0: [-17 -17  19  11  21  20  37   3   5  -6  -2  -9   5  -2  20  -2 -28 -24 -25 -12 -20  12  -8 -19  -2  -8   7 -13 -22 -25  69]
1: [ -88  -88  -66  -54   28   66  -21   19  -24  -16   19  -14   69  -55  -99  -33 -117   28   29   13  -51  -16  -31   49   54  103  -30    8  -34  -10   55]
2: [  50  117  -62   -5  -97  -13 -116   17  -25   15  -10    4   26  -33  -70 -110  127    2  127   43  102  -91  -46   78   35   32   24   37 -100  -24   27]
3: [ -32  -34   66  105   77   18    0   54   -8   33   22   12   22  -16   73   38    7  -38    2   -5  -39   44   -5   -8  -37 -105    3    4   14  -82   27]
4: [ -8 -25  -6  -1 -10   5  46  -1  28  -2 -34 -20  30 -18 -44  -5 -21  -6  30  -1   7  41   0 -78 -20 -50  22 -21  44  32  -9]
5: [  37   23  -64  -48  -44    0  -48  -30  -10  -20  -14   -9   -2   22 -104  -84  127  106  126   25   93    3    1   -3  -16    3   18   14    0  -20   12]
6: [ -1   9 -44  25  -1  15  12  -5 -19  17  34  19  15  23 -70  -5  67  52  57  19  11  18 -20 -22 -21  26   3 -27  65  22 -47]
7: [-12 -24  18  11  43  11  25  -9 -17  14   0  18  31  13   5   0   9  14  -1  11  -7  21   4  -4 -21  -9  24  -1  21  18 -31]
8: [-46 -52  55  65  74  42  48 -87  -9  77  16  28  19  31  21  57 -29 -48 -52 -18 -38 -42 -52  77  59 -20  -7 -62   2  35  62]
9: [  31   34   87  -51   77  -39   -8 -121   -9   26   -8   44  -70   -5  -48  -32   42   68  102 -104   28   41   -6  -32  -44  -33  -45   69  -95   60  -23]
10: [-13 -12  23   7   0  22  41  -3  11  -7  -7   7 -13  -7  -5   2  33  13  21   9 -10   0  21  -4  18 -39 -17 -31  30  17 -10]
11: [-42   0  87  12   8  44   7 -75  37  -8  59 -52   1 -54  82 -22 -84 -28 -84 -85 -27 -19  35 -34  24 -32 -23  -4   1  53 -48]
12: [ 67  56 -99 -22 -64  -1 -87  29 -17  -8 -39 -13 -22 -53 -61 -49 105  77 115  37 108 -49 -23  19  37  11 -28  21 -21 -31  -8]
13: [ 71  57 -46 -77 -72  -6 -52 -10  18   9  -2 -14  -2  16 -64 -75 101  18  48  24  49 -24 -15  21  46  36 -22  55 -13 -15 -19]
14: [-61 -19  20   8   1  14  26 -21  -5 -26   2   4 -40  12  35  12 -56 -23 -77 -35 -30  55  18 -63  -4 -45 -33 -16   9   4  -9]
15: [ -56  -45   80   34   66   10   43   -4    4   -2   -4  -12    7  -12   74   58 -127  -59 -118  -32  -85   -4   11   -3   -9  -10    1    6   26   16  -58]
16: [  42   61    8  -23  -19  -34    1  -37   17   18   31    9  -68  -15  -55 -104  109   60   79   32   60   19   12  -27  -16  -22   44  -23    5  -41  -26]
17: [ 23  16 -43 -13 -33  10 -16  -1  -4  -6 -19 -24   5 -24 -24 -52  64   4  48 -21   2  23  11 -48 -11 -34 -15 -48  -7  13  19]
18: [ 22  48  61  57 -10  36  15  52 -19 -83 -19 -18 -12 -67  64   0 -41   9 -11  22 -70  48  19  84 -43   5 -30 -14  -3  16 -56]
19: [-47  21 -36  26 -17   9 -27 -26  -2 -16  40 -19  12  54  29  39 -64 -82 -80 -47 -62  30  61 -67 -37 -55  63  14  88 -16 -19]
20: [ 47 -19 -67 -11 -77 -23 -22  -7  14  -6 -18  19  41  13 -92 -30  79  59  91  14  59  17 -20   8   9  21  -9  36  12   0  32]
21: [ -8 -52 -16 -41   3  16  21 -45   3  65  22  17  53   9  41 -53  49  65  60 -11  37  16   8 -22 -25 -67  31 -31  19   8  15]
22: [-35 -12  23  11  25  -4  23  -4 -15  27   6  12  15   9   1   3  18   8  22  -1  10   0  16 -26  -4 -40  -7 -12  51  37 -76]
23: [ 127  127 -118  -62 -127  -43 -117    5   18    0   11  -11   40   -8  -31  -97  127   72  127   28   98   -1   -5   53    8   31   -9   12  -51  -55   48]
24: [ 127  127 -127 -127 -127  -60 -127   40    0  -39  -46   57  -36   23 -120 -106  127   58   63   72   29  -43  -30   99   -2   26  -19   29 -127  -78   49]
25: [  37   54  105   76   -6  -24   63  -10    1   22   -6   50  -84  -66  -59   51  -21    6  102   12   28  -49 -121   63  -33  -30  -17   25   25   21    0]
26: [  83   20 -114  -31 -119  -36  -75    0   16  -25  -17   17   25  -10  -97  -56   84   69  106   41   83   12  -22   14    6   39    4   33  -26  -45   47]
27: [ 36  33 -90 -20 -75 -32 -40 -11  11  39  -5   4  22  19 -51 -29  89  44  45   2  21  11  12  45   8  36 -22  -1 -29  10   1]
28: [-13  63  17 -57  46  42 -43 -50 -32  20   5  12   2   5 -11 -28  27  31   9 -10 -17  -9  21  -1   2   5   2  -6  46   3 -23]
29: [  17  -70   82   45   71  -65  -26   49   11  -25   24  -31   -1  -20   78   33 -124  -64  -89  -47  -87   26   45  -71  -33  -83  -22  -13    2  -18   63]
30: [ -9   1  18 -16  23  26   5   3  22 -44  -6  -7 -27 -22  30  16 -76 -17 -37 -19 -31  -5   9 -37  -4   6 -15   1  44   2 -58]
31: [-73 -64  50  54  84   9  63  -9 -16  18  10  28   1   5  20  31  -8 -28 -14  13 -34 -24 -21  52  16  32  28  37  26  46 -22]
32: [-30  43 -12 -20 -34   3 -21  19 -10  -9 -16 -52  14 -59 -42 -45 -12  30  38   1  18 -39  15  29 -25  39  -2  44  37  26  31]
33: [  3 -16   7  74   7  13  57 -29  17  -8  -3  21  60  47  32  -7  44 -79 -33 -17  13 -62 -31  31  32  74 -42 -71 -39 -10 -60]
34: [ -85   -5  -57   52   26  -43   83   82  -11  -53    2  -34   58  -31   27   10 -127  -91  -75  124  -73   29  -14  -50  -55  -64   40   32   28  -81   72]
35: [ -45  -30   66   80   14   -6  -12  -55  -15   -5   29   28   -4   43   76   72  -62  -78  -52   60  -80 -127   27   47   52  110   31   -2   41   -8  -78]
36: [-24 -12  -2  16   3   4  11   5   6   5  20   8  12   5   3  -4  33  -6  11   7   7  17   0  -9  -3 -14   3 -13 -29 -25  37]
37: [   1  -33   71  127  110   -5  -45   86   -2   61   23    4    5  -49  103   38   39  -55  -10   -1  -46   94  -10  -17  -33 -127   -4  -10   53 -122   38]
38: [  11   66  -72   14  -88  -26 -105   -7   58    7   -3  -10   37  -13  -33  -24   39   23   51   21   35  -69  -81   54   32   53   18   15  -49   -6  -20]
39: [-56 -10  39  56  49  37  29  12  12 -30  -5 -17  44  63  47  48 -71 -44 -80  16 -86 -40 -87 110  74 106  -6  36   0  52 -44]
40: [-26 -48  35  -3  37  12  24 -25   0 -10 -19  10 -14  23  14  36 -52 -27 -51   7 -31 -12   0 -26   1 -15 -16 -18  27  12 -29]
41: [ 56  36 -64 -27 -85  -3 -27   2  18 -15  10 -21  23  -6  10 -32  75  28  43  17  45  46   0 -48   2 -35   6 -16  -9 -21  28]
42: [ -40  -31  122   42   85   23   48   -1    0   31   14   21    0   36   55   47 -127  -44 -113  -22  -65  -25    7   16    2   -5   -2    9   27   37  -49]
43: [  38  -29   14   84   32  -73    8  -66   31   14  -76  -93   10  -25   -3   76  -21  -65   -2    2  -37   -8   16   20   22  -63   84 -102  -47  -78  125]
44: [ 46  21 -69 -19 -70  -2 -24   9  -1 -20 -21 -35 -13 -15 -50 -36  84  13  34  -4  48   8  42 -46 -24 -20 -10  -2  -3 -15  26]
45: [ -54  -13   85   59   81   21   50    6  -22   12    6   31  -26  -10   42   35 -106  -61  -86  -19  -84  -33  -37   70    9   19    2   40   10   28    8]
46: [  16   45  -79  -51  -16  -34  -77   16   25  -78 -126   -5  -61   27 -101   26  -30   33  103   37   72   54  -29  100    0   -3   14  -48  -38   30  -39]
47: [  4  -5 -29  -9  -4  19   2  -3  13   0  -1   5  22 -12  -3  -3  33  21  -8   9  -5  16   1  -8  15 -11   8  14  17  -8  -6]
48: [ 78  52 -49   3 -56 -47 -13  27 -15  -1  -5 -34  40  31 -39 -69  68  39  60   3  27 -52 -20  57  18  -6  10  44  -9 -18  10]
49: [ 47  29 -32   1 -31 -25 -13   3 -19  10   6  -3  33  32 -36 -45  43  24  49  19  31 -15  -5   5   8  -3 -12  24  12  27 -58]
50: [-34  -6  45  36  41 -15  46 -20  18 -15  62 -14   9 -26  49  10 -73 -20 -53 -24 -32 -78 -21 111  73 100 -13  73 -77 -21  56]
51: [-27 -55  81 -14  74   4  63 -34 -33  11 -27  32  59 -18  39  27 -49 -19 -40 -26  -3   2   7  31 -32  15  15 -10 -35  30  43]

[-48 -13  34  76  64  24  24  14  56 -20 -25 -36   7 -39   1  22 -27   4 -27 -15   0  41  18 -42 -25 -14 -14 -37 -18  -8  68] 0
[ 15  29 -59 -86 -48 -46 -50 -12  13  40 -16 -64  -3 -61  -7 -40  39  34  91  15  36  19  29 -16 -56 -48 -54 -97 -24  -3  10] 17
[-15 -23  47  48   3  -4  -4 -23 -21  -5  16  23 -23  18  41  45 -57 -55 -38  23 -52 -55  37 -31  18  29   7 -33  23   0 -45] 40
[-19 -22  22   4  30  13  11  -9  -3 -10  -9   5  14   0  37  27 -66 -33 -67 -14 -51  45  21 -62 -29 -57 -19 -49 -10  -7   4] 14
[ 17  22 -41  10  -8  11 -16  10  20  36   2  22  13   2 -56 -14  80  39   8   7  -8   0  -5 -30 -29 -16  40   4   5  15  -9] 47
[ -40  -95   47  107  127  -10   74   42   65   18   67   10   19   -9    5   49  -96  -89  -57  -75 -127  -34  -47   89  -36  -93   28   19   27  -26  122] 45
[ 31 -28  41  49  78  -9 -36  45 -69  39 -10  10  28 -35 -62  15 -14   0 -10 -54  -4  22  14  13 -12 -71 -14  54  65  29  29] 7
[ 18  29  81 -32   1  42  25   7 -59  -7 -50  17  39  91 -23  54  -3 -55  15  30   7  95 -21   5 -23 -48   3 -22  35 126  28] 7
[ 127  109 -127 -127 -127  -29 -127   67  -23  -60   55   18    0  -46  -14 -127   97   51  127   34  127   45   63    9    3   26   54   22   39 -101  127] 23
[-39 -10  79   8  17  30  19 -52  17  -9  43 -31  -2 -30  71   4 -76 -35 -85 -62 -35 -27  14   8  34   3  -3   8 -18  16   9] 11
[  55  -59   49  127   68 -119   12 -107   43   22 -126 -127   13  -31   -1  127  -61 -117    5   -1  -61  -22   35   31   32  -98  127 -127  -75 -115  127] 43
[ -75  -53   45   70   74   17   47   10   -6    1   10   21    1  -10   74   74  -80  -86  -49   10 -101  -49  -44   72   36   65   48   49    4   38    3] 45
[-40 -32  43  45  55   3  49 -15  -9  10  14  10 -17  31  40  22   3 -25 -42  10 -27 -12 -19  35  27  20   7  17  -2   0  -2] 31
[ -2 -13  57  18  77 -35  78 -50 -30  27  23   8  10 -12  18  34  10 -50 -26  -9 -24  24   9 -18  17   0  35 -10 -11  21 -16] 7
[ 25  64  22  -4 -16   3 -31  30 -62   4 -10   9   4 -26 -15 -66  53 -52  66  22  39 -56  -6  60  16  23  30  41 -68 -12  28] 48
[ -28  -38   79   16   57   18   46   -4    4  -20   -2  -17  -12  -26   98   65 -127  -47 -126  -46  -91  -26  -35   12   17   17   -4   13   41    3  -90] 15
[-83  34  36  38  30   2  28  28 108  38  22  14 -31  42 -41 -62 -13  43  38 -64  -7 -85  49 -43   0 -10  43  39  11  14 -58] 22
[ -36   45   49   36  -10   -2  -14  -32   -2  -10  -24   23  -33  -35   44   19  -81  -30  -38  -23  -13   51   -9  -41   16   33    0  -31 -101  -33  104] 0
[-21 -37  27  -2  31  15  11 -34  -2  14  -2  17   3  27   2  -1  31   4  17  -2   3  23  -2  14 -13  -7 -13   2   3  13 -15] 7
[ 12  -2 -22   5 -17   7   6  -2   2 -10 -13 -20  -9  -5 -10  -6  20  -8 -11  -3  14  -7  17  -4 -11   7  -3  13   6  -8   6] 47
[-26 -36  64  15  59  13  25   5 -10  14   8  12  14   0  35  16 -51 -31 -48  -8 -24 -11   3  -8   9   9  -3  -5  16  33 -31] 40
[ -60  -25   16   22    4    2   25   36  -23   16   28   -5    0   63   46   11  -44    5   15  -22  -29  -56 -108   54   12   15   24   64   -3   15   -1] 31
[ -61  -62   94   34   83   46   61   -4   30  -28   -1  -14   38    3   93   88 -105  -52 -113   -8  -83    1  -11    3    0  -10    6    8    8   57 -116] 15
[  74   27 -127  -27  -40   -4  -95   17   55   -9   14   14  -20  -37  -44  -23   27   48  -14  -23   10  -36   62  -35  -40  -17  -32   -8  -68  -14   28] 44
[ -14  -25   78    8   13   46   25   -3  -29  -33  -37  -48    8    3   67   84 -127  -54  -82    3  -81   33   33   -3  -45  -19   -5  -12   46   52  -75] 15
[  61  115  -10  -12  -48    9  -75   38  -96   16  -14   13    2  -48  -51 -127  127  -43  127   42   93  -97  -14  116   35   33   29   69  -99  -13   35] 2
[-57 -29  49  48  45  15  48   0  18 -25 -37  -8  20  -5  19  28 -10  -7   7  17  -4  14 -29 -47  -9 -48   2 -33   7  -2  33] 0
[ 11   3 -30  -8 -21  10   9   1  19 -10   5   1  16 -24 -16 -27  52  26  18   2  12 -24  -1  43  15  44   1  28  18  10 -24] 47
[-100   -4   77   10   -5   46   58   -4   91   29   -5  -12  -38  -47   11  -14  -97  -79  -91  -22  -52  -16   74  -17  -12   89   30  -30 -117   -4  123] 0
[-39 -15  40  59  41  15  31  15  43 -12 -19 -22  -3 -35  -7  11 -22   5 -19 -20  -5  38   7 -40 -18 -21 -10 -39 -17 -21  56] 0
[ 23  26 -48   5 -19  11 -29  20  32  37 -16  28   7  -2 -55 -10  87  37  11  24 -12 -18  -5  -5  -4   3  48  23  -7   8  10] 47
[  9   6  48  33  53 -35  37  10 -44  -1  12   9  11  -5   4  28 -13 -12 -44 -43 -20  37  19 -25 -12  -4  12 -36  26   8 -30] 7
[ 39  -7 -48 -39 -67 -24 -17  32  16   4 -14  17 -23  -4  -1  -9  31   6  -7   0  20   2  13 -23 -11   1   1  11  38 -10   0] 47
[-28   1  31  23  18   7  36 -27  -6  18   9  32  15  16  36  19 -33 -26 -57   0 -33 -39 -31  77  47  55  13  36 -31 -32  40] 50
[-34 -38  46  20  34  17  20   6  10  -3  -3 -15  -3  -3  19   6 -16   3 -14  -2 -15  24  20 -20  -4 -15 -21  -8 -12 -19  36] 0
[-22 -26  31  14  23  11  27  11  14  -7  -7  -9   3   2  43  26 -61 -28 -56 -20 -44  38  41 -80 -13 -75 -21 -55  -6  -2   4] 14
[-54  -5  69  45  42  13  16   1   9 -15   0 -34   4   1  17  36 -62 -17 -67  -4 -40  10  -5  18  -2  21  22 -17  10   1 -11] 40
[ -4 -21  15  44 127  65  58 -64   5 -40 -23 -39  10 -98 -66 123  21 -29 -25  57 127  -5   6 -56  11 -28  -3   9  70 127 -97] 22
[-34 -34   6 -13  52   3  36  -1 -21 -25  -5 -15   0 -24 -18  14 -42  11  -1 -12  12  -4  47   4 -17  -3 -21  -9 -11 -12  41] 0
[ 11  56  -4   1 -50 -10 -37  -2  15 -16 -20  -3 -20 -19 -26 -18  -6   1  25  -7  32  27 -12  -5  20  26 -12   6 -76 -44  82] 36
[-20 -22  27   9  21   7   2 -18  -5   0 -12  10 -19  -7  39  12 -96 -43 -59 -17 -55   0 -10  -9  -2   1  21  -4   9   5  10] 40
[ -4   2  51  66  71  91 -27 -33 -16  61  53  -4  20 -20  22 -16  26  21  27  29 -15 101  23 -49 -56 -67 -28  28   6 -63  59] 3
[ 127  127 -127 -127 -127  -54 -127   30    4  -28  -31   26  -23    7 -116  -96  118   68   86   66   60  -32  -28   79   10   24  -11   24 -115  -68   58] 24
[-37 -15  35 -10  38  -6  54  -7   0 -26 -22 -37 -40  -5  30  34 -32 -62 -12  -9 -52  28  17 -27 -15  14 -11  20 -22 -46  62] 0
[ -78   25  -33  -37  -39  -95   22   11  -14  117  -17  -81   -1   31 -122  -96   55   28   38  -47   42  -11  -33   43   37  127   12 -104  -26 -127   70] 27
[  4 -18 -16  -3   5 -26  42   6  14  28 -13  27  -1  40 -22  63  61   9  18 -22  35  15  42 -42 -54 -52  19 -21 -76   0 -23] 36
[  4  40 -80 -22 -23 -17 -35 -30  -4  10   7 -15  10  -8  28  32  16 -24   5  24 -28  27   3 -11  62  -3  -9  39  -1  -7  25] 47
[-37 -21   5  37  11   0   9 -28   7  28  19  13  11  27  -1  27 -12  -9  -3  14 -21 -24 -44  83  59  41   8  30 -17  26  11] 31
[-74 -23  75  28  20  35  55 -18  65  17  -4   1 -26 -26   7 -10 -57 -43 -68 -10 -44 -21  34  -9   2  56  20 -18 -97 -11 106] 0
[   3   -6   25  -11   65  -59  -55  -12  -96  -47   48   96   47    5  127  122  109  -52 -127 -100 -101  -94  -35  -17   25   36   27   22    3   27   75] 51
[-53 -29  36  35  58  27  50  -8 -12  22   3  20   0  19  41  17  -5 -40  -7 -22 -46 -41 -59  92  38  83  17  66  -5 -17  19] 31
[-46 -66 -38  70   3  14  28  16  -5   8  -3  44  10  25   5   2  99  65   4  37  26 -28 -13  15  29 -46  -2  -7 -39 -40  43] 36
[ 97 100 -76 -58 -44 -30 -42  40   6 -46  45  -8  13 -44  25 -45 -23  74 -25  30  21   9  21 -28 -22 -16  -8 -49 -71 -13  -5] 41
[ 12  16 -24 -14 -25  -5 -27 -18 -14  14  10  15   6  21 -54 -37  51  38  63  32  62  22  12 -24  -5  -7 -18  -5   3  25 -53] 49
[  3 -30  31  14 -39   8   8  10 -14  62  34 -25 -17  29  -3 -17   8   6  14  20 -12   6  38 -46 -11  -2 -17 -30  28 -20 -92] 22
[  2   6 -46 -26 -27   1 -30  -1  15  17  15 -20  24  17 -17  -7  34  12  53  17   6 -13 -24  34   6  22  -9  14  17 -10  16] 47
[ -37  -33   58   66  -10  -28  -17  -68  -12    4   43   53  -16   57   47   48   -4  -48    7   67  -56 -103   52   -9   26   75    4  -27   33  -12  -52] 35
[ -25   -8   56   28   38   -1   41    1   13  -38   11  -44   -7   39   92   29 -127  -60 -100  -32  -72   35   12  -15  -11    6  -32   -7   51   15  -73] 15
[ -43  -39   98   40   60    6   47   10   -6  -27  -41  -23  -21    6   59   50 -127  -37 -111   -3  -51    3    9  -67  -18  -23   -5  -16    5   29  -75] 15
[ -46  -39   65   19   62    8   39    0    7  -23  -11  -22   -5   12   65   37 -121  -36 -106  -31  -61    6    5  -18  -10  -29    7   -8    3    9    5] 15
[-15  10  21   9  20  37  23  10  -5  10  14  -5  13   3  16  27 -20 -20 -21   6  -9   6   6  33  10   2  11 -11  44  -3 -41] 7
[ -25  -28   62   14   50   20   38   -2    5  -16   -8  -16   -5  -15   75   53 -122  -40 -102  -34  -68   -3  -12  -23   -1  -13  -10  -10   33    0  -59] 15
[ 43  29 -60 -34 -61   1 -44 -12 -17  28  15  26  18  18 -13   5  24  22  18   9   9 -76 -57 105  37  94  31  53   2  -9 -18] 38
[-39 -26  38  38  70   8  52 -33  -4  15  15  24  10  23  30  28 -20 -38 -68 -12 -33 -44 -42  70  39  60  17  47   2 -11  13] 31
[  5  -1  34 -19  -8  -1  34   7 -20   6 -22 -24  -3 -10  28  36 -39 -18 -33  33 -19  -7  32  48  13  -1  25  29 -50 -18  95] 0
[ -5   3 -22 -24 -23   1   0   2   9  -8   1  -2  -7  -6 -31 -46  77  38  60   2  23  22   7 -10 -23 -10   3 -14   2 -20  15] 17
[ 18 -13 -37 -32 -30 -16 -51  31   6   8   9  17  -7 -25 -12 -50  11  -1 -40 -15  63 -26 -24 -12 -27  30   8  19  25   7 -27] 47
[ 26  27  75  52   3 -13  46  -2  -8  13  -8  32 -65 -46 -28  40 -42 -10  41  -3   3 -26 -69  19 -21 -28 -12   3  18  19  -7] 25
[  42   55 -127  -56  -70  -39  -97  -31   -7    9   14    1   11  -10  -17   -1  120   24   77   61   27   94   27  -79   51  -81  -36   14   -8  -38   40] 41
[ 33  13 -30  -3   8   2 -12 -25  -6  25  33  29  21  -7 -43 -56  87  31  44  56  52 -22  32  11  -5  20  -9  25   6  18  -2] 49
[  16   92  -60  -80 -102  -40 -127   41    9   29   45   32  -30   84   30  -11   66   83   86  -37   -1    7   44   21  -22   28   64   -5   33   29   16] 27
[ 17  23 -41  -3 -40  -2 -29 -19   5 -15   4   4  16   1 -39 -52  86  46  65  24  50 -32 -13   3  13  11  -1  10  23  15 -29] 49
[ 62  -1  -5  23  24 -22 -65  49 -68  40  -3  16  44 -28 -80  -2  27  19  39 -44  36 -20   1  30  -1 -54 -18  65  77  37  -4] 49
[-37  -7  24  45  39  36  33   5  -2   7   8  18  11  18  39  43 -28 -28 -32 -18 -51 -12 -18  15   9  42   3   5 -20 -21  15] 0
[ 59   0 -89 -27 -18 -23  11   3  -3 -16 -20   2  10   3 -41 -48 115  64  42  -2  83 -34  38 -64  41 -44  32 -19  30 -45  -2] 44
[ -26  -25   80   36   52    2   46  -31   -5   28  -28   17  -18   10   60   58  -77  -38 -101  -13  -42  -35  -44  115   39   82   23   44    7    6    0] 45
[-13  -2  27  -5  -6   4   4   1  13 -28 -11 -27  -5  -8  15  27 -54   7 -60  -5  18  29  46 -35 -17 -10 -15  -1  10  17 -33] 30
[-24 -12  41  19  30   7  35   1   0  -8   8   0  17   9  63  42 -86 -42 -76 -18 -54   9   6 -24  -8 -14   4  -6 -19  -9  72] 0
[  3  -8  51   4   5 -32  97  19  -7   8 -29 -11 -30 -13 -28  10 -39 -17  13  26 -29  57 -21 -50   3  -4 -22 -22  11 -31  33] 0
[ 47  46  -9 -48 -68   8 -30  13 -36 -15 -30   7  22  50 -50   0  64  -2  81  24  54  24 -37  35   3  -6   7   4  34  78   8] 49
[ -48   36   37   73    4   11    3   -4   13    6   43   -1   49  -49   45   -9  -41   22   59  -21  -17    2 -104   -2  -66   58   63    0  -12   66   14] 7
[-40 -57  75  33  59 -15  57  13   0   4 -55  -9  -9  21  12  35 -56   1 -52  14  -3  -1  12 -52 -19   7   7 -28  -8  28 -54] 40
[  10  -15   40   26   43   -4   11   -3    0   -1   -7    2  -12    8   37   48 -102  -45  -47  -25  -40    9  -16  -67  -18  -36   -8  -42    5    1  -15] 40
[-31  -4  50  15  57   4  48  37   2   9 -24  -2  14  -3  17  13  -5 -40 -15 -17 -25  -4  29 -60 -30 -13 -21 -25 -15 -27  50] 0
[-51 -13  68  32  75  -3  81  51   6  -3 -48   2   3   1  32  11 -37 -76 -27 -31 -29 -37  13  -4 -19  -7 -53 -17 -45 -36  51] 0
[ -51  -35   88    1   93   57   51  -10   21  -55    1    6  -30  -22   90   56 -127  -54 -106  -35  -85   14   41  -98  -25  -18  -32  -17   85   14 -106] 15
[-25 -31  44  23  29  19  18   5  10  11   3  -7 -11   6  36  37 -74 -29 -53 -20 -37   4  -1 -29 -17 -14  -1 -16  13  28 -46] 40
[  88   66 -111  -50 -101  -24  -56  -22   24   -6  -45   15    7  -37  -65  -63   99   66   97   52   47  -28  -14   65   -2   43   42   22  -10   -6   45] 26
[-26   3 -12  28  33 -13   1  34 -62  17 -28 -23  16  20 -22 -29  49  19  31  -6  10  -5  39 -38 -12   7  -3 -41  55 -27 -97] 22
[ -19  -53   45   53   80   -7   36   11   52  -33  -23   -1  -22   54   89   58 -127  -74 -124  -11  -88  -10  -34    1  -24   26   64   -9   16   23  -59] 15
[ -54  -55  114   43   62   19   30   14   19  -29   -8  -21   -9    2   56   42 -127  -28 -110  -18  -72   40   16  -82  -28  -57  -10  -48   57   26 -115] 15
[  1  -2 -18  12 -15   2   6  -1   7  -5  13  -3  15  -7   5   8  16 -15  15  11  21   5  -4 -14  -6 -15   2 -16 -40 -31  49] 36
[  24   43   83  -35 -101   -2   10   80  -36   30   47  -25  -97    7 -121   85  127  113   84   95  110   98  -42    6  -20  -97  -45   21  -53 -127  -99] 16
[-27   8   6  13  20  30  40  -8  17  -4 -20   2 -23 -10  31  27 -67 -38 -72  -8 -20  34  68 -69 -50 -75 -38 -50   0  -3 -16] 14
[ 12  -1 -14 -12 -31   6  -6  -3 -20  23   2   3  -3  25 -31 -48  63  37  69  43  47 -18 -20  37  15  18  14  13  17 -11   4] 49
[ 127   64 -112  -62 -118  -40   -3   45  -55  -68   33   46  -11   -2  -98 -111    6   47   -6   -6   55  -51  -34   19    0  -27    0   19  -35   21   25] 48
[ 127  116 -127 -120 -127  -63 -127   23    9    3  -28  -23  -16  -23 -108  -78  127   79  127   52  125  -29   -2   42   26   41   -5   34  -65  -58   63] 23
[-31 -23  39  33  52 -12  63 -36 -14  15  10   5   2 -12  24  15  59 -24  -3 -15   9   7  23   3  18  29  19  -1   8   6 -41] 7
[  86   61 -101  -33  -42   22  -38 -127   52   43   86  -10  127   28  -51  126   54   73   18   48  -18   87   60   41  -47   29  -16  -25  -12   41  -55] 27
[  -5   47  -78   60 -125   56   74  -52  -23   61   85   15  -28  -32  -38    7   71    7  -10  -33   43  127   39   77  -23   -2  -32  -45   26   49 -106] 6
[-16  -8  51  61  42  -2  30  16  20  11 -10  -7 -29 -14  69  17 -93 -61 -56 -22 -81 -27 -24  24  44  17   4  27  20  -5 -26] 45
[-12 -19  -1  -5  16  13  21  24  -3   3 -24   3   3  21  14   9  30  -3 -14  17  22  22  -7  -6 -20  -5  21 -22 -17  -1  27] 36
[ -68  -76  -28  -36  -66   20  -22   47  -64   39  -69    5   61  -63  -79  -10  109   71   47   52  101   92   17  -60  -41  -43  -42 -105  -54   36  -21] 17
[ 10 -21 -20 -21 -25  -6 -26  31  13  20  25  18 -15   5   2 -24   9  -8 -36 -20  35   3  -8 -43 -17  10   3   7  36  14 -17] 47
[  -3  -72 -125  -89  -46  -22  -95  -28   10  -19   26   16   61  -66   21   32  116   -6   92   85   79  121 -119    0    5   48  -39   87    4   63   46] 20
[-30 -22  41  49  65 -29  89 -48  -9   9  11   1  -5 -26  36  29  64 -48 -18 -27   5   1  27  34  49  66  34  14 -21  -7 -22] 31
[ -29  -18   48   22   39  -14   60   -5  -20   12   37   41   -4    5   51   76 -101  -61  -77   -6  -25  -70  -67  122   39  115   26   75  -40  -22   41] 50
[-30 -12  29   7  44  11  15  16  -4  -6 -19 -23  19   0  38  26 -59 -21 -65 -30 -52  52  25 -66 -29 -64 -15 -34 -18   6  12] 14
[ -5  13  27  36  15  -4  35 -28  10   0   0  22  36  21  17  14  31 -48 -26 -12 -16 -35  -8  18  43  29 -24 -40 -14  -1  -9] 33
[ -41  -30  110   30   76   33   46   21   19  -33  -21  -26    0   -5   87   65 -127  -72 -127  -16  -91    5    8  -17   -6  -14   -5    2   60   45 -109] 15
[ 100   99 -108 -127 -101  -38  -92   25    6  -33  -29   32  -24   15  -91  -80  102   48   55   48   28  -19  -15   47    0    9  -16   15  -86  -54   36] 24
[ 127  118 -127 -127 -127  -71 -127    0   16  -45   -9  -32  -23  -19 -100  -66  104   59  127   61  127  -26  -12   34   16   56  -15   33  -72  -57   78] 23
[-52 -40  51  48  58  59  31  34  -9 -10 -18  36  20   6  30  27 -98 -73 -71  25 -68 -14 -29  10  30  17 -13   5   0  10   4] 45
[ 11  -9  13 -79  40  35   6  88  32  -4 -15  -3  -2 -44  41  28 -61  -2 -41  21 -30  41  35  12 -10  -6 -42 -14 -43 -94 118] 0
[  64   56 -127  -46 -127  -49  -68    1   28   40   -4    6   43    8  -91  -56  127   65   72   11   34   21    9   53   25   65  -36    1  -53   -3   13] 27
[ 38   8 -15 -44 -18   1  -3   3  29   4  14  -1  -8  12 -10 -16  68 -21  17  13  59  37  18  20  -5   2  -3 -16   6  -7 -30] 47
[-22  24  27  16  -8   0  -2 -28 -17  21 -13  21 -17 -14  22   9 -41  -7 -24  -5 -10  15 -17  -4  18  32   0   2 -65 -24  63] 0
[-32 -76  86  16  60   3  63  -9  15  24 -50   4   8  16  35  29 -62  22 -23  11   9  -3   3 -69 -36 -28  19 -18  -1  31 -29] 40
